rotation ticks, each row followed by its count of ticks
The counts run from 0 to 137.
[117 115 111 147 148 107 118 143 129 150  99 127 104 119 177 155 139 137
 166 169 120 131 147 125 186 167 172 135 126 142 140 120  59 104 102 103
 135 138 142 121 155 115 153 153  96 120] | 119
[112 145 116 125 159  95 157 131 123 159  86 129  93  84 149 136 166 132
 146 113 127 103 161  95 153 179 150 140 120 167 105 126  78 121  90 110
 103 144 166 149 166  90 151 127 113 107] | 54
[137 149 139 115 166 102 125 101 129  89 117 109  87 108 138 131 179 117
 174 144 132 115 148 126 157 188 155 130 125 165 129 134 105 102  77 111
 143 143 167 112 181 128 148 133  87 118] | 35
[146 127 158 133 173 109 127 126 100 116 105  87 110 118 198 146 129 112
 121 161 139 161 148 110 172 189 152 137 110 112 116 119  87  96 100 104
 135 127 135 139 151 126 158 118  75 135] | 108
[151 131 152 148 138 111 156 120 123 129 121  87 119 123 185 142 145 105
 145 150 124 178 154 102 160 187 161 109  94 123 125 114  63  82 105 124
 129 160 137 117 157 132 164 108  95 134] | 68
[150 149 133 139 177  96 129 102 133  97 126 108  79  97 152 154 176 127
 146 142 120 130 142 130 164 193 163 113 122 155 127 125 107 106  78 106
 139 111 161 122 184 117 139 108  82 126] | 34
[127 148 140 107 166 103 141 103 108 154 114 122 134 105 184 127  98  98
 128 132 164 145 169 102 159 177 149 127  95 133 120 121 102 117  94 106
 141 143 178 160 161  96 173 116 119 108] | 3
[135 156 158 141 129 106 126 157  92 130  89 106 121 104 189 127 155 103
 154 142 169 118 157  90 138 199 162 139 129 139 112 137 132  99 121 105
 142 141 160 156 141 114 147 149  75 128] | 111
[155 169 134 170 133 109 151 157 125 150 121 115 117 110 174 163 154  94
 138 121 150 136 155 114 129 181 197 118 105 155 100 124 105 105 112 112
 123 148 172 162 157 122 159 114  94 124] | 72
[139 133 147 121 140 122 154 105  89 120 114 132 103 137 159 128 133 128
 133 174 134 106 151  78 167 185 139 116 145 137 113 163 109  86  90  95
 129 143 200 136 129 135 163 128 101 117] | 41
[129 108 147 113 152 147 141 104 116 115 146 111 104 156 159 152 131 128
 148 165 129 148 141  89 148 202 166 121 131 147 147 129  88  92  88 114
 148 125 192 133 160 151 173 142 100 122] | 103
[138 113 141 144 113 107 142 169 106 146  92 101  99 102 174 151 180 128
 141 146 168 150 149  69 139 175 174 127 126 155 130 129  82 102 129 103
 130 130 166 147 143  94 138 120  91 117] | 49
[127 134 153 144 144 120 184 126  99 132 141 113  87  97 178 111 156 136
 157 131 128 105 157  90 152 197 153  87 131 152 118 109 101  87  99 139
 120 131 173 125 160 100 135 138  98 127] | 30
[134 139 164 125 119 108 135 123 123 149 126 109 102 120 177 156 159 127
 139 173 123 130 171  95 125 223 168 121 113 112 124 111  68 116 108 131
 124 136 144 139 162 121 152 151 129 149] | 91
[127 126 124 168 142 107 132 147 128 143 140 112  93 111 175 186 140 115
 130 150 132 155 159  92 145 189 184  96 118 152 135 118 110 110 119  87
 143 115 173 143 153 108 144 129  91 124] | 10
[125 120 165  88 134 129 121  98 131 114 108  88 139 110 171 120 173 121
 155 160 134 124 155  84 151 185 134 146 110 150 104 143  81 108  85 126
 128 136 186 143 170 124 161 113 106 140] | 127
[130 147 148 143 136  97 135 106 116 123 126 101 112 114 204 121 124 101
 143 155 129 157 179  98 178 189 134  95 122 115 129 141 114  67 105  86
 138 144 144 124 147 120 140 137  88 128] | 6
[150 147 132 151 158  91 120  94 148 147 131 139  91 106 194 161 146 108
 129 155 138 119 148 151 173 169 181 122 118 144 126 114  85 108  81 108
 127 131 151 141 171 110 154 139  99 137] | 96
[142 168 142 141 131  99 171 129 104 122 128  93 110 107 159 118 158 113
 164 108 133 145 174  83 145 199 148 102 109 128 113 128 112  71 111 123
 122 152 155 137 167 123 140 129  98 122] | 70
[132 137 117 156 147  90 128 106 156 110 136 113  91  99 155 159 154 104
 154 146 119 137 153 109 165 172 159  95 108 160 142 135 102 102  93  97
 159 131 179 103 172 107 140 109  80 120] | 137
[144 137 135 127 135 113 113 123 107 153 108 121 134 128 187 161 149 141
 126 178 148 123 151 124 161 168 173 142 115 135 123 143  89 115  88 108
 136  93 192 184 143 109 142 125 109 132] | 21
[116 119 113 124 141 112 142 134 104 133 111 106  97 127 160 124 166 157
 178 154 110 131 164 100 188 186 144 113 147 150 133 139  92  71  90 111
 121 111 158 139 155 121 123 153  89 115] | 121
[137 140 140 126 155 116 163 110  82 143 108 133 114 122 160 122 109 133
 131 149 157 110 155  73 175 168 141 134 129 139 129 158 104  95  86 102
 135 133 208 148 137 102 161 123 102 102] | 42
[133 136 133 127 151 125 126 133 103 129 114  96 103 130 161 148 156 143
 155 187 100 132 156 126 185 192 150 136 129 120 108 136  74  95  84  87
 117 137 147 139 157 136 141 164 110 121] | 17
[125 152 116 127 158  82 136 128 130 161  77 136 113 104 151 156 159 124
 158 129 131 109 156 121 162 169 173 154 109 153 120 119  56 131  93 119
 117 143 156 146 177  96 163 132 116 117] | 55
[128 137 132 150 139  85 122 134 117 148 101 123  97 102 178 176 151 113
 124 154 150 126 164  93 133 201 173 107 123 135 125 126 119 132 130  83
 147 103 168 152 140 107 154 129  89 134] | 113
[129 124 126 119 124  91 133  84 127 142 120 124 120 148 154 156 153 131
 142 163 140 155 157  98 151 173 172  97 113 144 156 148  75  98 103 117
 157 107 196 153 158 122 160 107 120 129] | 62
[137 174 122 143 150  92 129 106 151 120 135 115  91 110 142 181 157 102
 139 127 120 135 173  98 137 201 166 110 111 147 123 138 105 108  92  83
 148 134 164 141 167 127 154 124  93 124] | 74
[145 147 147 142 132 107 170 123 102 117 125  84 105 117 171 127 157 112
 147 137 118 167 166  91 158 192 149  90 107 121 107 132  87  67 110 122
 125 152 141 124 157 133 149 116  99 130] | 69
[138 140 121 139 145  89 122 107 137 145  86 124 110 117 163 157 171 130
 154 156 111 123 149 138 183 171 170 141 113 136 118 128  42 115  83 108
 120 145 144 138 161 115 165 132 104 125] | 56
[141 177 148 153 129 108 162 150 104 141 121 111 126 106 166 135 148 102
 162 106 156 131 169  96 126 193 183 112 105 148 114 129 111  92 108 128
 129 160 170 158 157 121 153 133  90 120] | 71
[124 127 139 114 148 110 163 109 112 141 117 105 116 113 170 118 130 107
 142 123 165 173 158  92 155 152 153 121  85 148 142 118  68  98 113 129
 131 147 171 148 173  89 162 104 123 103] | 66
[138 143 119 135 139  82 132  97 128 134  96 115  98 120 163 140 192 133
 156 158 106 123 156 135 190 172 158 128 129 131 114 154  62  90  89  98
 118 137 142 128 154 123 149 132 108 132] | 57
[123 122 151 104 137 123 156  95 116 139 128 109 117 107 179 109 144 109
 136 130 159 151 153  73 159 147 146 128 109 168 128 139  75  82  99 122
 122 153 187 145 167 103 162  99 118 110] | 65
[135 135 120 134 123 126 133 126 112 142 130 117 100 155 158 156 142 122
 139 177 114 147 156 106 183 179 157 123 131 126 130 150  78  83  94  84
 126 157 163 142 137 143 154 168 116 116] | 80
[139 152 135 173 125  99 153 133 132 153 123 133 125  90 196 150 132 104
 155 142 148 107 150 120 151 160 190 109 108 158 126 123 107 102 104 122
 139 139 192 134 153 103 156 113  88 122] | 135
[125 121 150 106 117 132 143  78 136 125 135 114 129 124 175 124 149 116
 135 145 140 139 156  71 153 154 147 126 117 165 133 150  78  82  85 127
 131 154 194 138 162 126 171 114 115 128] | 64
[157 142 136 160 173 105 141 125 130 120 131 119  93 100 174 165 163 125
 140 144 126 123 131 132 154 175 187 115 116 168 124 114  92 113  81 121
 128 116 164 132 172 113 151 104  80 133] | 33
[138 132 138 121 146 112 124 113 136 128 133 105 112 127 177 175 145 141
 108 152 135 167 165  88 169 166 152 141 108 128 146 136  75  92  80 106
 136  93 161 169 161 114 121 123  96 131] | 85
